Small tables with named rows and columns. After each table, cells are looked up by row and column.

Table bofema
columns: keku, visig, mumukup, lun, renobi, kul
tov: [63, 521, 514, 491, 428, 481]
pududa: [263, 546, 504, 499, 320, 478]
pon: [346, 521, 473, 470, 763, 479]
bup: [17, 487, 490, 505, 549, 492]
gon: [528, 533, 499, 517, 220, 495]
lub: [117, 507, 513, 494, 652, 478]
fip: [939, 486, 488, 498, 578, 509]
lamotaf: [515, 519, 504, 517, 782, 496]

pududa, mumukup => 504
gon, kul => 495
lamotaf, mumukup => 504
tov, mumukup => 514
fip, kul => 509
tov, kul => 481
fip, mumukup => 488
bup, renobi => 549
fip, keku => 939
lub, kul => 478
lamotaf, visig => 519
bup, visig => 487
gon, visig => 533
pududa, keku => 263
tov, keku => 63

tazesef
          som   lun
zabuve   4530  7718
puf      4118  7298
kav      4242  1530
gubif     356  5052
kug      4171  7396
ruzu     3063  7269
rivu     4869  1653
kov      4172  7382
pab       524  5286
gobef    3917  1204
gakoraz  4197  1351
galel     934  6165
tezoz     299  5157

som of kov = 4172
som of gobef = 3917
som of ruzu = 3063
som of gubif = 356
som of rivu = 4869
lun of gubif = 5052
lun of zabuve = 7718
lun of gakoraz = 1351
lun of kav = 1530
som of galel = 934
Row with the largest som: rivu

solise
         tur  sovepup  zafo   zuv  bevusaf   tov
vevipa  50.2     79.3  50.4  47.5     65.8  37.4
sikabu  22.0     59.5  52.3  35.9     60.1   9.5
melo    45.7     54.1  30.8  37.1     41.4  36.6

zafo of sikabu is 52.3
tov of vevipa is 37.4
sovepup of sikabu is 59.5
sovepup of vevipa is 79.3
tur of melo is 45.7
zafo of melo is 30.8
tur of sikabu is 22.0
bevusaf of vevipa is 65.8
zuv of vevipa is 47.5
zuv of sikabu is 35.9
tov of melo is 36.6
bevusaf of melo is 41.4
bevusaf of sikabu is 60.1
tov of sikabu is 9.5
tur of vevipa is 50.2
zuv of melo is 37.1
sovepup of melo is 54.1
zafo of vevipa is 50.4

pinasi.csv
,zevirud,luzap
beb,3447,4805
geduno,9213,7878
rutu,2643,344
mem,3394,4876
vab,5001,3808
dekosup,1076,2325
bofez,6976,647
nera,4820,3969
sem,7001,2801
kadar,1272,3267
vusotek,4850,3965

What is the luzap of vab in pinasi?
3808
What is the zevirud of vusotek in pinasi?
4850
What is the zevirud of bofez in pinasi?
6976
What is the luzap of bofez in pinasi?
647
What is the luzap of mem in pinasi?
4876
What is the zevirud of dekosup in pinasi?
1076
What is the zevirud of vab in pinasi?
5001
What is the zevirud of geduno in pinasi?
9213
What is the luzap of rutu in pinasi?
344
What is the luzap of vusotek in pinasi?
3965
What is the zevirud of nera in pinasi?
4820
What is the zevirud of rutu in pinasi?
2643
What is the zevirud of sem in pinasi?
7001
What is the luzap of beb in pinasi?
4805
What is the zevirud of mem in pinasi?
3394
What is the luzap of dekosup in pinasi?
2325
What is the luzap of geduno in pinasi?
7878
What is the luzap of nera in pinasi?
3969
What is the zevirud of kadar in pinasi?
1272

melipo =
	bemov	lig	zovo	suv	tud	pokef	dufoga	rul
sor	7361	7893	710	9789	7947	8792	5613	6917
gesobin	1419	6854	7067	7994	1228	2091	1637	742
nup	5135	5882	6061	7390	2457	-1276	5053	3519
domus	-5774	1135	146	803	1994	3159	-4527	816
solat	7632	6678	2465	9462	7238	6805	6977	7025

rul of solat: 7025
dufoga of nup: 5053
pokef of gesobin: 2091
pokef of sor: 8792
lig of sor: 7893
tud of nup: 2457
suv of solat: 9462
bemov of solat: 7632
Row with the largest rul: solat

lil =
cols = seb, dolupog, datokuz, pada, mokile, kufet, tuvogi, vosesu
kezes: [136, 120, 130, 61, 78, 44, 63, 143]
zoga: [154, 127, 176, 151, 120, 170, 159, 93]
dem: [61, 46, 57, 140, 145, 51, 133, 95]
tobafu: [55, 30, 52, 152, 157, 47, 140, 99]
sasalip: [137, 122, 130, 59, 72, 54, 66, 140]
migi: [161, 112, 193, 170, 166, 165, 167, 93]
figu: [128, 119, 122, 69, 87, 39, 67, 139]
soku: [146, 123, 140, 59, 54, 71, 72, 138]
bedomu: [139, 146, 144, 118, 49, 174, 145, 92]
lerakan: [143, 122, 136, 58, 64, 61, 68, 140]
gonasen: [161, 112, 193, 171, 168, 165, 167, 92]
dareno: [57, 29, 54, 153, 159, 44, 139, 104]
lirun: [142, 122, 135, 57, 66, 57, 66, 141]
dizanez: [134, 122, 128, 62, 78, 47, 66, 141]

What is the datokuz of dareno in lil? 54
What is the seb of dem in lil? 61
What is the seb of dareno in lil? 57
What is the vosesu of lerakan in lil? 140
What is the dolupog of zoga in lil? 127
What is the datokuz of dem in lil? 57
What is the pada of sasalip in lil? 59
What is the kufet of kezes in lil? 44
What is the dolupog of kezes in lil? 120
What is the dolupog of lerakan in lil? 122
What is the vosesu of gonasen in lil? 92
What is the seb of kezes in lil? 136
What is the tuvogi of migi in lil? 167
What is the dolupog of gonasen in lil? 112
What is the vosesu of lirun in lil? 141

